In the rows, zero is written as 128.
A single turn carries every row of the set below to another of its rows. Some are shown first; where does it send the rows asked next?
balef: [164 129 126 132 121  93 129 154 121  94 130 137 168 138  79 146 120  99
 119 111  96 144 137 103 145 162 118 151 138 113 122 149 133 139 153]
Depem: [156 113  97 162 119 135 126 104 142 120 111  99 134 145  84 132 103 125
 137 110  92 102 153 116 151 122 120  98 164  94 124 144 117 135 120]
bani: [151 154 145 137 136 114 110 115 161 125  76 125 131 122 124 140  89 136
 145 137 120 145 148 164 116 136 144 144 135 140  92  94 161 139 128]
sagu: [125 157 107 114 147 152 123 134 141  81 129 139 120 131 115 104 145 102
 127 161 113 136 116 144 139 144 101 130 106 144 105 127 152 160 138]
verit: [145 115 136 158 147 128 138  99 152 158 103 105  95 128 105 133 111 100
 154 130 130 107 122 142 112 118 107 134 155 129 140 123 135  97 161]
niva: [104 121 117 127 145 142 125 133 102 116 115 137 109 135 131 119 111 129
 105 114 144 122  91 130 167 127 128 135 115 149 130 169 166 173 134]
mopem: [115 120 118 130 136 130 154 133 153 144 102 145 106 121 166 102 139 137
 157 100 100 130 110  83 121 120 138 126 127 115 130 146 157 134 119]
Gumu: [143 120 113 118 140 105  88 147 105 104 118  89 150 140  90 116 116 115
 104 102 121 114 130 126 110 124  96 174 132 158  99 115 162 153 126]
gidar: [137 146 131 118 138 109 128 163 104 116 132 144 103 144 104 136 139 120
 124 104  92 127 124 113 106 116  77 106 134  97  89 118 123 107 141]
nuva: [132 108  92 136 163 113 123 142 138 143 106 147 102 150 137 145 126 124
  89 122 122 148 175 124 138 128 122 130 122 121 110  96 126 175 114]
dibu: [133 127 133 151 112 111 119  99 110  79  85 103 138 145 108 113 120 124
 159 102  92 136  99 120 145 143 127 153 148 126 105 120 179 134 105]
lupef: [147  99 108 159 120 132 119 100 151 137  92  89 121 140  95 135 127 113
 161 134 104 136  84 124 104 135 114 155 126 112 140 157 148 120 132]
mizot: [120 170 128 116 146 120  97 133 134  97 106 124 121  98 118 141  88 113
 113 103  98 128 138 109 130 117  89  81 132 123 142 123 137 141 133]
vutop: [112 100 131 132 109 106 149 123 114 169  81 114 126 131 137 129  95 111
 122 113 104 160 134 110 159 133 166 137 145 127 122 130 142 129 150]
kuloz: [119 133 106 120 151 116  99 125  88 102 131 109 133 150  98 106 115  92
 113 128 120 175 131 158 132 107 136 108 122 133 133 125  95 137 142]
zik: [103 131 149 139 140 136  97 145 137 128 139 121 134 129 170 136 132 135
 144 111 132 164 143 109 135 123  89 149 125 129 124 125 167 105 111]
guza: [176 102 120 146 133 129 148 123 113 136  99 160 135 138  88 108 123 117
 105 121  93 118 126 120 125 108 130 106 154 109 111  88 153 155 120]
kadin: [131  95 123 147 129  99 114 133 101 132 115 165 132 171 111  98 146 120
 100 121 106  96 105 125 114 151 152 148 125 112 108 145 148 112 137]
san: [132 121 135 106 149 147 100 126 128 127  91 110 139 109 119 166 129 139
 123 129 124 152  98 163 113 129 127 118 100  98 106 115 130 150 112]
Bef: [120  97 110 128 129 124 146 109 124 142  92 110 136 193 107 118  93 123
 136 148 122 134 128 155 153 131 115 101 122 135 131 146 156 112 141]
Zafu: [119 151 126 106 101  98  83 156 133 111 119 102 150 112 119 131 120 111
 126 161 111 133 146 115 132 145 129 137 109 111 111 162 119 115 125]
tive: [110 104  78 138 153 138 106 149 126 143 127 140 148 143 138 132 145 125
  90  99 126 152 140 119 115 154 130 140 125 141  90 149 141 149 104]
fanuz: [123 124 118 129 135 104 110 144 135 123 110 103 153 134 140 147  87 134
 137 108 123 171 147 113 162 110 102 174 110 123 139  90 150 133 124]
gimav: [140 121 104 141 126 148 142 138  90 133 120 118 107 113 134  95 115 118
 123 140 132 152 160 132 141  81 150 137 104 102 119 140 125 152 122]
Rumez: [152 122 148 146 140 108  83 148 116 101 137 113 102 141 115 106 147 100
 115 126 120 123 171 117 101 106  91 149 141 134 120 108 144 158 116]
Pebu: [115 137 135 165 137 153  98 141 159 118 117 150 130 112 125 133 117  93
  96 125 145 133 128 131 121 141 138 144 106 117 152 116 106 127 155]
pud: [133 109  95 156 130 152 162 114 152 118 125 138 132 165 122  87 114 111
 155 139 114 127 141 125 124 117 113 101 104 121 150 147 156 106 122]
Bug: [114 128 109 145 125 134 116 112 143 127 117 111 106 165  98 124 118 133
 132 128 105  66 133 108 138 149 116 123 141 105  86 162 132 100 135]
sol: [133 149 145 159 121 106 128 126 117 107 112 122 112 150 123  85 120 107
 158 120 133 116 135 107 136 101 137 148 171 132 113  90 124  93 125]
tulab: [113 141 126 176 116 117  71 140 160 111 107 136 125 146 135 119 108 126
 144 102 118 155  99 128  87 122 145 132 130 147 132 128 129 117 106]

verit moves to Depem
Pebu moves to mizot
Where do these go?
balef moves to niva
Rumez moves to nuva
guza moves to vutop

A single turn carries every row of the set below to another of its rows. Some are shown first; where does it send the rows asked next?
V: [134 101 100 160 170 149 133 124 138 137 116 140 106 110]
Z: [105 140 133 114 118 137 109 164 108 127 118  89 117 118]
X: [138  97 102 111 128 170 145 123 156 138 144 161 122 136]
M: [133 123 104 125 123 163 143 114 131 186 123 155 128 119]
W: [134 145 130 170 153 146 136 156 150 118 144 132 152 129]
D: [115 108 137 102 157 138 126 160 135 128 117  91 114 132]
L: [ 98 148 109 163 134 158 106 135  97 117 138 140 142 152]
A: [123 141 106 157 129 181 109 109 134 157 147 110 128 149]
P: [101 129 124 112 152 121 113 183 120 138 115 133 122 130]
C: [150 128 122 142 116 169 130 102 127  87 130 141 114 119]
E: [125 105 130  84 111 134 125 146 108 133 120 104 107 137]
S: [129 153 118 125 136 136 127 115 107 128 137 143 180 100]
N: [165 141 105 107 130 149 129  92 103 132 156 134 120 134]
K: [134 124 107  81 139 122 130 146 135 123  99 125 104 120]
J: [136 143  87 138  88 137 112 116 117 137 142 128 158 115]
R: [134  88 125 154 152 142 111 122 110 134 156 144 151 115]
H: [123 140 128 151 144 161 157 128 145 116  99 151 146 151]
G: [126 160 114  95 121 122 116 153 112 146 117 109 121 154]

H moves to M
A moves to R
Where do these go?
D moves to E
X moves to J
L moves to V
G moves to P

A single turn carries every row of the set below to another of its rows. Some are shown first; where does it send the rows asked next?
goru: [114 133  83 131  96 116 128 161 105  98 133  93 147  82]
gof: [100 108 127 135 131 108  93 128 119  77 149 126 157 134]
feb: [161 123 105 153 137 110 160 140 144  91 146 131 147 122]
Muka: [171 139 127 125 105 137 118 124 102  95 142  99 191 122]
beput: [132 120  97 126 141 117 141 144  97 100 145 152 166 116]
delu: [135 116 121 149 111 138 118 172 158  92 112 128 121 137]
pekez: [104 139 161 131 141 148  97 135 113 121 115  92 151 149]
zunuz: [121 170 154 151 148 131 134 140  95 118 112 127 146 132]
futig: [148 131  91 148 132  83 151 136 125 105 109 109 138 100]
bod: [133 119 151 138 122 139 104 126 122  86  93  76 142  98]
nere: [151 169 109 149 131 100 108 114 118 121 114 105 137 108]
laf: [104 144 152 161 111 114 112 154 103 123 122 139 173 126]
zom: [126 117  96 157 142 147  98 132 140 132 144 116 129 123]
sobe: [ 95 122  94 120 122 115 112 159 121  80 135 110 122 125]
Kip: [141 142 138 131  98 132 108 155 162  89 118  77 139 145]
zur: [170 178 118 146 122 130 123 122 133 106 147 100 157 121]
gepof: [119 103 136 163 136 109  94 102 125 105 127  94 153 102]
pok: [111 135 149 143  94  92 143 165 114 106 122 100 188 126]
vogum: [122 150 134 152 101 133 139 163 153 119 143  61 152 136]
mef: [131 116  92 147  99 134 136 156 125 136 133  59 153 113]
gop: [147 111 100 134 127 122 127 131 109  93 158 146 171 138]
fisos: [111 119 114 110 134 125 151 170  97  93 107  97 136 152]
laka: [137 132 135 125  93 138 119 155 103  80 116  96 172  86]
guk: [155 148 139 122 127 118 121 112 102 106 136  84 192 115]
nep: [107 108 122 118 121 136 158 185 110  98 111  96 153 130]
Pogam: [119 101 109 171 129 137 108 131 128 147 136  95 138 127]
tig: [153 114 101 135 112 133 141 149 144 114 129  53 159 104]
fela: [115 121 136 181 131 147 134 163 146 130 133 117 134 129]
dad: [125 135 151 126 143 144 112 136  94 109  95  89 143 147]
lenu: [116 149 136 131 136  95 173 158 110  98 121  95 161 138]

Kip moves to nere
zur moves to zunuz
Where do these go?
guk moves to pekez
Pogam moves to gop
sobe moves to goru

A single turn carries every row of the set below to another of its rows. Some are shown first; where does it send the rows asked next?
Ner: [132  90 101 124 139 128 147 130 171 141 145  99 106 114 113 149  92 150
 131 145 133 135 113 148 115 132 130  98 105 152 125 109 111 152 161 111
 128 134  99]
nazog: [129 136 118 116 119 145 117 133  95  82  84 114 113 112 120 122 143 161
 129 116 130 112 131  88 123 116 126 128 108 129 159 104 148 136  85 131
 152  87 107]
Fako: [139 123  99 141 146 142 138 113 155 123 136  93 141 103 109 141 120 165
 133 140 178 139 114 122 144 149 117  92 124 145 110 114 100 136 150 117
 138 126 112]
bonil: [159 115 119 135 139 131 122 151  83 161 143 130 101 138 126 126 116 159
 120 142 102 110  96 117  85  91 114 122 107 103 142 109 101 124 119  78
  86 108 124]
nurim: [150 117 108 114 125 125 138 122  97 157 119  98  85 125 115 149 133 142
 127 144  93  94  87 137  91 102 128 146  86 103 159 118 100 148 147  92
 102 103 121]
geni: [162 175  91 107 132 139 119 109  96 114 108  93 105 104 127 125 154 174
 125 137 163 118 124 117 113 144 129 135 103 123 150 126 127 106 115 125
 143  76 122]
Lagiz: [150 146 123 136 128 132 130 111 150 159 112 128 137 140 116  92 114  92
 138 134 107 118 135 119 134 135 103 140 149 143 117 127 150 103 118 172
 133 130 132]
fivag: [152 138 105 112 117 150 118 135  93 103 133 129  66 107  85 113 173 146
 127 124 143  93 102 111 123 114 116 135  97 109 139 109 149 144 112 141
 133  98 114]
vom: [104  99 102 144 111 119 140 136 147 133 159 127 105 141 113 131 105 137
 122 164 129 154 143 149 129 132 137  92 111 146 123 100  97 132 144 114
 142 142 142]
mamun: [111 114 143 125 143 119 136 120  78 152 113 114 130 118 110 149 119 148
 135 130  95 106 127 107 117  85 116 144 112  98 151 125 100 139 118  77
 109 120 114]
vafek: [132 139 108 120 120 108 145 112  84 168 113 104 121 131 128 133 127 154
 158 134  87  92 103 123 117 100 109 145 124 107 130 116  72 140 131  83
 103 110 131]
suvik: [160 141  99 112 113 148 116 155  93 105 125 140 109 119 137 100 131 174
 112 141 143 118 116 116  78 144 121 117 111 140 144 105 136 119  87 128
 129  84  97]
mubu: [152 165 125 132 116 128 127 113 140 151 104 135 132 144 119 100 130  88
 134 138  93 109 124 110 129 127 104 158 142 133 131 125 146 101 110 155
 117 109 148]
Duv: [144 150 124 143 125 135 132 112 138 145 111 136 124 153 124 101 128  82
 134 147  93 118 128 119 138 126 114 158 140 119 121 125 149 103 110 159
 112 108 152]
nuzu: [149 135 132 147 129 139 142 121 136 153 112 130 136 145 112  97 117  77
 142 151  95 121 125 124 150 125 108 155 145 123 113 124 130 120 122 162
 112 117 147]
pof: [140  92 111 146 139 146 130 157 145 131 158 133 129 127 123 120  95 164
 119 139 144 138 108 120 106 129 111  78 126 151 110  95 113 139 127 110
 117 135  97]
vid: [104 107 127 135 149 127 131 136 160 112 132 114 130 110 116 146  91 159
 135 127 133 158 154 105 142 113 122  98 126 151 125 106 132 135 118 104
 135 132 104]
Gode: [161 142 133 140 129 130 135 125 139 170 112 123 138 140 108 100 113  82
 147 138  90 115 123 117 144 114  96 149 146 134 121 126 126 117 125 155
 112 124 145]
kese: [155 137  83 101 108 141 127 131 132  93 106 107  82 113 128 128 138 160
 118 135 140 114 108 130  91 145 139 125  90 148 155 107 150 134 118 139
 149  82 102]
Doseg: [138 161  79 114  99 132 121 113 114  97  89 107 101 133 143 107 151 171
 142 114 127 101 113 102 116 135 122 120 118 141 131  96 139 122  97 137
 152  86 122]
Dop: [143 143 124 140 133 137 138 114 138 151 115 133 130 142 119  91 114  86
 138 145 106 126 143 128 140 136 114 150 144 127 114 130 147 105 114 174
 127 121 136]
vada: [122 109 110 137 107 118 136 125  63 159 133 118  88 146 109 121 135 130
 124 158  96 105 121 145 105 104 133 132  94  97 154 112  83 132 136 108
 131 124 148]
gitub: [137 134  86 126  85 138 124 148  99  89 117 123  83 133 117 103 146 141
 121 154 133 130 134 135 117 139 142 115  98 142 152  93 121 129 109 148
 163  93 144]
kulu: [123 124  92 129 137 113 141 126 165 142 137  97 117 125 132 123  86 167
 157 124 132 144 142 129 142 124 116  89 137 158  96 103 108 132 138 113
 137 136 114]
Nub: [127 131 108 112 133 130 128 146 171 114 176 134  81 100  91 137 123 150
 132 141 162 147 139 132 141 124 118 108 115 143 112 113 143 138 130 117
 122 122 114]
vina: [117 119 127 113 135 122 141 116 100 167 169 138  96 108  83 143 143 139
 127 147 126  98 112 139 116 108 108 145 111  94 129 134 106 147 142  92
 101 135 108]
ziko: [153 137 110 142 155 127 128 102 106 164 133  85 111 127 114 151 136 156
 132 137 126 109  94 113 126  97 118 125 102  94 134 122  90 122 152  75
 100 111 149]

suvik moves to bonil
Fako moves to geni
Where do these go?
Duv moves to nuzu
nazog moves to mamun
Ner moves to kese
fivag moves to vina
vafek moves to kulu
Gode moves to Lagiz
gitub moves to vada

